(in the rows, 128 means zero)
Named moves (each a turn or a mirror), then the moves between two rows, first move first; the first pair answered
move T:
[132 135 142 114 148 104 154 155 118 126  93 177 153 127 130 136] => [111 145 142 111 151  91 156 162 138 121 100 159 146 121 126 134]
[ 78 142 106  68 149 113  91 167 162  97 113 142 161 118 176 190] => [119 121 106  71 145 138  85 150 119 106 102 178 175 129 183 196]
[117 104 119  57 154 103 100 115 121  88 135 109 139 126 145 153] => [130  97 117  59 154 110  98 111 109  93 131 121 143 130 147 154]
move B:
[131  92 131 122 136 128 103 156 127 120 125 148 169 144 143 118] => [146  89 151 151 118 119 125 130 127 132 138 125 137 150 121  87]
[114  96 145 119 119 140 106 113 142 113 122 177 148 139 154 182] => [135  92 172 160  94 128 135  79 140 130 139 144 104 146 122 142]
[156 142 106 132 135 127 141 118 129 111 156 125 144 126 119 110] => [151 142  99 122 139 130 134 125 129 106 152 133 153 124 125 120]
move X:
[118 130 124 100 131 124 113 177 128 122 150 124 147 113 123  93] => [115 134 111 105 137 127 120 183 129 134 139 131 147 109 124  97]
[163 135 127 159  97 183  73  89 137 131 133 111 101 137 144 127] => [162 142 105 166 108 190  85 102 138 153 113 125  99 130 148 137]
[117 144 114 140 111 139 154  95 133 158 143 172 100 116 136 117] => [118 136 142 131  99 132 137  80 132 130 166 153 100 123 131 104]
move Q:
[102 126 116 132 120 125 113 138 124 115 154  90 154 129 104 101] => [120 100 126 136 104 149 102  96 103 126 137 119 132 147 116 141]
[132 164  52 127 123 184  85 152 121 151 124 102 166 116 165 172] => [113 114 148 103 101 124 121 102 132 138  80 191 101 138 177 206]
[153 135 131 172 114 150 145 137 149 159 177 130 121 117 125 122] => [151 122 153 168 106 140 151 121 149 157 166 151 106 124 129 132]
[171 143 107 141 132 170 143 109 102 149  84 118 153 159 121 114] => [150 129 157 122 128 120 173 106 120 135  66 154 126 162 119 110]
move P:
[118 121 131 128 131  89 142 165  99 121 125 101 178 140 113  75] => [ 77 109 167 129 111  68 149 123 135 123 111 101 113 149 120 119]
[ 96 159 135  99 143 121  91 145 149 122 164  63 126 158 151 139] => [102 142 143  90 135 134  76 122 135 121 152  90 122 168 165 170]
[157 152 117 182 119 126 150 134 128 159 145  75 121 122  89  75] => [130 121 156 173  94 125 140  73 140 158 121 107  65 142 111 147]
[126 149 118 136 132 138 122 147 131 130 133 113 132 133 119 112] => [107 140 134 133 120 133 124 124 142 131 127 117 105 139 123 137]
Pairs:
(two moves a pair)
[ 91 145 151 145 109 119  71 113 158 121 154  41 110 129 146 106] => [ 82 134 136 109 122 140  37 122 143 107 134  83 142 132 180 156] : B P
[137 111 142  98 128 126 116 130 119 118 117 169 148 139 132 122] => [105 125 155 109 124  98 138 129 157 123 123 139 112 131 118 112] : P P
[125 122 140  91 124 136 109  86 141 109 153 152 120 140 140 150] => [112 140 104 102 143 141 132 109 155 142 126 163 116 127 142 166] : T X
[172  90 174 113 124 134  87  90 128 107 137 114 103 163 133 144] => [193 127  87 136 168 158 121 162 116 160 107 131 147 137 128 120] : P X
[142 121 192 141 101 129 135  85 137 112 141 119  78 132 113 126] => [170 133 117 153 136 170 152 129 104 166  94 173 118 120 125 144] : X P
[123 130 154  92 143  72 126 140 163  92 154 108 132 119 135  90] => [157 107 148  77 143 104  98 130 120  87 144 151 166 130 154 114] : P P
[ 72 150 154 114 134 128 137 132 156 119 135 108 126 141 112 144] => [139 121 159 133 121 160 135  99  94 136 123 152 135 161 111 140] : T B
[ 95 119 159 110  97  86 219  97 125 151  89 168 101 125 107 146] => [112 102 185 103  82  86 200  78 109 127 108 164 107 136 105 137] : X T
[149 109 155 106  86 103  94  62 105 108 115 147 124 131 123 126] => [168 145  77 126 127 120 124 129  93 152  94 155 169 106 115  95] : P X
[ 93 131 151 104 118 113 116 126 149  94 155  94 134 129 131 134] => [114 131 135 122 110 143 101 108 132 108 160  78 131 133 130 140] : Q B
[127 137 150 103 122  97 170 154 147 125 168  93 152 113 103  78] => [121 150 109 108 143 110 187 179 149 158 134 122 159 104 113 102] : X B
[145 125  98 111 150 147 130 171 114 127 119 141 151 103 158 109] => [165 107 117 127 134 153 145 136  97 146 104 165 122 114 154 117] : P T
[132 117  89 126 112 183  47 107  89 105 137 113 145 134 158 179] => [156 118 109 181  90 173  90  72  88 141 145  81  92 141 119 134] : X B
[106 128  83  90 143 148  92 158 152 111  95 160 186 108 171 194] => [155 126 119 201  99 126 178  89 150 183 111 101  77 123  94 107] : B X
[137 126 108 125 118 160  82 134 114 102 146 104 161 126 130 132] => [163 117 115 141 111 168  95 116  95 118 137 120 151 134 123 123] : P T
[113 130 145 148 122 139 127 124 130 104 157  75 142 104 114  84] => [130 116 124 121 136 168 101 136  98  98 137 127 186 108 143 119] : B T
[ 84 137 107 122 133 119 112 168 135 102 117  95 137 103 121 134] => [104 118 109 110 130 142  92 152 107  98 108 129 150 114 137 162] : P P
[135 147  86 184 138 146 181 133 130 196 113 110  96 121 102 117] => [111 124  96 136 148 146 162 135 129 178  75 184 110 126 144 185] : B Q
[109 145 123 109 145 138  80 128 124  67 166  97 203 148 162  83] => [121 129  82 134 152 180 107 103 102 142  89 183 167 157 185 162] : Q X
[ 84 132 175 107 158 127 130 139 155 103 144 129 163  88 126  92] => [ 89 139 140 117 156 167 102 134 149 109 155 104 176  89 130 112] : P Q
[135 134 119 135 118 118 141 122 132 122 139 140 105 119 126  90] => [143 127 119 138 111 130 135 106 121 128 135 147 100 127 131 106] : Q Q
[137 110 148  94 135 122 157 132 136 147 121 189 149 124 144 125] => [133 137 113  99 147 132 150 164 145 148 141 147 175 109 135  99] : Q T
[ 84 151 113  91 138  83 151 150 136 116  98  96 143 109 113 110] => [ 81 121 143  78 118  93 129 104 127 104  85 128 122 128 134 163] : X P
[139 124 130 122 101 151 108 123 136 132 133 112 145 135 116 139] => [123 137 116 126 112 148 119 136 151 142 125 109 139 126 118 143] : X T
[ 89 142 123 104 121 137  61 125 164  82 175  46 139 132 133 145] => [ 90 147  57 119 149 173  91 141 154 150 102 118 136 125 155 206] : P X
[115 144 136 135 125 154 102  91 134 104 141 132 140 170 144 157] => [144 150 122 148 129 159 108 106 116 106 154 121 160 168 130 118] : B P
[162 113 101 137 120 191 138 138  89 159 126 135 150  82 121 136] => [138 120 149 135 102 146 138 127 123 122 172  70 126  81  97  94] : X P
[126 144 124 131 138 116 157 131 125 141 111 162 106 120 115 136] => [137 146 103 141 137 145 142 124 110 150 117 150 116 120 117 145] : Q Q
[126 129 155  99  98 134 148 129 107 139  96 176 156 104 139 154] => [117 150 151  91 105 121 135 159 119 112 133 126 183  92 127 112] : X Q
[129 109 104  87 148 170 164 148 132 102 140 143 108 159 131  94] => [109 111 114  87 142 159 168 137 149 102 140 136  86 159 132 105] : T P
[133 125 153 145 115 106 153  89 140 122 142  99  85 130 106  96] => [159 111 119 139 128 146 144  87 101 152  99 166 103 138 132 147] : P X
[126 116 170 104 115 125 109 129 110  90 143 136 158 138 131 137] => [119 124 180 117 109 112 121 123 124  92 154 112 139 137 117 122] : T B
[173 129 132 155  88 123 155 113 110 147 148 105  92 144 111  69] => [106 153  84  79 136 126 112 185 145 111 128 135 160 118 163 138] : B T
[163 124 168 138 120 106 152 142 115 111 138 128 135 131 102  75] => [141 128 143 152 131 112 181 140 134 156  91 160  98 126 113 124] : P X
[142 135 137 137 161  99 190 159  96 128 103 134 121 135 134 103] => [123 125 157 133 151  94 190 133 111 126  94 140  90 143 142 135] : T P
[ 96 152 118 146 134 108 116 132 196 118 146  61  88 123 137 149] => [192 146  86 176 145 142 129 154 118 144 146  89 144 126 117  81] : T P
[157 139 120 128 105 131 123 112 111 118 123 146 152 126 143 131] => [144 142 131 121 111 108 143 125 124 119 111 162 144 119 144 125] : Q X
[ 78 156 155  96 138 144 118 104 142 103 104 108 116 155 162 165] => [ 72 175 127 101 153 144 127 134 152 113 102  96 130 142 156 151] : Q X
[111 134 112 140 128 119 140 125 148 125 133 117 107 133 120 125] => [146 117 115 143 122 136 133 110 114 127 126 144 120 144 124 128] : X T
[100 110 122  91 140 110 156 142 132 106  98 175 135 120 151 152] => [116 111 140  82 133 100 138 150 122  74 134 144 160 121 139 113] : P X
[ 99 179  28 177 153 193 107 119 138 177 123  74 121 121 138 146] => [ 38 180 114 131 166  68 178 157 196 138 106 116  88 107 128 100] : Q Q
[112 169  95 142 153 114 160 164 155 148 127  86 129 117 109  91] => [141 135  78 148 134 184 116 106 112 167 105 125 126 142 137 169] : Q B
[121 130 133 133 107 111 127 104 173 109 161  73  92 120 100  96] => [158 106 116 136  97 169  90  70 126 118 151 100 107 138 121 138] : Q P
[140 114 129 136 178 121 120 133 117 137 104 167  89 124 127 148] => [132 122 153 122 174  99 106 146 130  95 147 123 106 119 114 105] : Q X
[125 137 161 108 129 124 107 125 144  73 179  73 151 139 121 109] => [125 113 193 104 117 117 112  93 137  75 160 108 123 152 129 133] : Q Q
[166 111 100 124 129 156 121 114  97 140 126 154 121 130 135 141] => [109 132 126 112 124 115 117 126 155 106 160  88 104 118 124 124] : X T
[153 137  68 105 136 194  82 123 106 111 148 138 127 123 142 169] => [108 127 114  95 123 156  98  96 145 104 135 147  73 127 147 199] : T Q
[121 122 146 125 147 111 124 130 138 148 118 158 121 112 124 141] => [127 114 162 121 139 109 114 119 132 132 133 153 122 117 122 136] : X T
[157 106 133 140 110 153 111 111  97 121 139 107 134 144 123 126] => [139 132 102 160 128 143 147 142 122 156 125  94 122 127 111 113] : X P
[178 118 145 104 138 144 116 130 109 120 119 153 174 150 137 107] => [129 146 159 116 133 104 138 137 166 115 143  87 137 135 115  82] : B T
[118 144  99  96 146 133  95 145 129 115 122 165 178 118 140 161] => [157 139  94 116 144 144 109 140 100 132 118 178 180 121 128 136] : P T
[182 126 174 161 130 123 123 107  90 121 143 122 122 140 112  92] => [163 145 112 147 164 144 131 152  93 153  94 171 148 123 136 138] : X B
[ 91 134 154 109 144  90 144 133 158 108 123 172  98 130 129 151] => [113 168  91 145 153 134 124 160 152 124 165  93 132 115 106 109] : B Q
[111 139 129 114 116 128  97 135 122  89 158 103 142 115 122 132] => [145 123 137 128 108 141 101 114  91 101 156 120 138 128 116 122] : B T
[151 133  86 146  94 144  84  94 120 132 156 104  76 117 140 173] => [116 125 141 121 100  71 132 110 150 118 133 147  49 111 135 156] : X Q
[123 163  96 140 120 138 136 119 139 149 137  90 116 124 137 131] => [114 154  99 125 123 144 123 114 140 144 126 110 119 127 151 161] : B P
[147 145 139 141 109 180  86 115 101 107 161  89 139 154 113  98] => [107 175 100 168 129 168 142 138 144 165 118  94  96 135 108 120] : X P
[186 126 113 156  84 142 176 129 125 169 127 117  93 126 120  98] => [124 157  77 115 121 126 167 192 169 151 116 115 125 101 143 123] : B P
[ 93 147 153 111 118 104 133 125 151 124 131 136 127 109 144 149] => [ 97 153 127 121 117 135 113 121 146 130 139 112 135 108 147 165] : Q P
[139 158 126 103 113 168  83 138 118 164 127 114 159 134 150 144] => [158 153 124 116 112 168  96 135 107 175 125 116 156 136 139 126] : P T
[136  99 169  94 108 106 131  90 132  88 113 137  97 139 125 149] => [167 124  88 110 148 137 154 153 106 134  81 165 149 122 127 133] : X P
[126  93 138 124 122 142 107 102 151 113 155  84 137 118 118 148] => [113 103 107 133 145 139 148 125 159 160 103 132 122 109 125 170] : Q X
[141  99 155 135 116 141 133 100 110 149 103 164 110 144 139 148] => [ 86 131 151 131 125 107 145 123 166 144 115 117  90 125 133 141] : T X
[ 93 152 109 127 129 134 112 110 125 146 144 107 105  97 132 142] => [110 136 117 116 127 147  92 100 103 134 144 124 122 105 141 154] : X P
[ 73 150 128  68 143 101 122 144 164  89 104 123 147 120 110 151] => [119 144  79  93 137 172  85 122 118 110 110 112 174 129 117 175] : Q T
[ 92 177 116 106 145 143  74 114 160 119 138  59 129 104 146 201] => [ 96 141 172  79 138 113  87  91 146 105 107 137 115 120 161 221] : P Q
[115 123 138 135 115 153 122  86 127 151 118 148 109 124 148 159] => [111 159  97 139 134 158 117 132 138 148 144 100 145 106 137 122] : Q Q
[110 125  77 136 140 170 115 131 128 162 116 141 104 115 135 191] => [113 143  58 139 152 165 119 165 129 161 129 119 129 104 123 158] : P T
[106 115 118 102 135 167  73 114 115 115 136 132 162 132 181 173] => [123  99 134 121 120 172  89  85  99 133 125 149 135 143 175 174] : P Q
[113 141 104 151 140 145 127 129 149 139 135 110 121 117 137 143] => [123 131 115 158 130 148 129 108 139 143 134 115 107 124 135 149] : P B
[103 129 120 158 125 120 157 118 165 143 145  91  81 117 118 126] => [171 115 104 168 130 151 153 123 103 157 139 127 124 125 114 100] : T P
[127 127 131 110 141 100 156 166 128 116 107 167 118 107 133 107] => [154 126 121 117 124 139 102 147 107  92 157 106 147 114 129  94] : Q X
[129 121 139 149 117 110 140 139 124 173 131 122 129 143  97  74] => [112 122 112 107 139 125 112 171 121 158 112 157 174 137 132 116] : T B
[183 116 134 151 146 136 162 148 130 177 143 105 132 120 113  90] => [157  98 179 144 122 120 153 104 150 162 146 101  88 131 117 120] : X P
[159 104 122  91 132 106 107 147 132 105 119 169 183 112 149 110] => [166  97 163 136 100  85 140  97 143 125 135 133 112 124 117  79] : B P
[137 133 127 167 114 112 161 110 119 145 134 116  98 140 102 105] => [101 143  92 111 146 124 124 159 129 121 114 151 153 126 143 159] : B T
[135 101 157 110 100 139  60  46 115  92 150 107 112 153 144 170] => [ 79 139 130 102 155  63 162 137 171 144  73 178  92 115 143 156] : X Q
[104 104 128 136 125 115 127 111 140 114  93 162 111 105 121 169] => [112 101 144 150 112 109 132  94 140 114 107 146  97 109 108 150] : B X
[147  81 189 112  98  78 108  96  93 120 144 148  58 102 105 118] => [102 121 125 130 133  74 154 146 135 177 100 154  41  74 107 143] : X T
[ 96 106 113 132 131 139 160 114 159 186 114 133  68 114 117 134] => [144  84 109 133 126 170 142  98 109 186 113 162  95 129 123 133] : P B
[134 115 139 144 110 168 115  92 104 168 127 150 117 153 144 185] => [124 123 124 120 122 176  91 117 105 146 137 144 152 146 158 192] : T P
[147 147 149  95 140 102 131 167 116 101 150 122 175 128 131  95] => [ 98 147 168  88 133  83 138 151 157  99 139 117 131 130 140 133] : P B
[146 119 123 154 101 128 129  86 119 147 133 113  84 119 128 142] => [164 122  95 130 120 150 105 118  94 134 127 140 140 117 146 149] : P B
[144 119 111 112 133 142 106 133 103 127 117 156 152 131 150 147] => [146 121 152 137 117  97 150 121 119 132 131 128 109 131 114  89] : B Q
[ 86 120 144 124 140 121 123 147 130 118 113 168 147 154 130 156] => [100 120 151 163 126 115 156 125 129 147 115 152 109 159 104 126] : B X
[138 142 116 127 136 142 144 153 127 146 131 144 153 117 128 128] => [125 145 114 143 127 152 142 134 140 157 135 121 127 119 126 145] : P Q
[133 106 168 120 113 108  87  92 127 107 164  76 122 142 103 121] => [133 104 181 111 118  89 100 104 125 103 158  95 127 140 101 105] : T Q
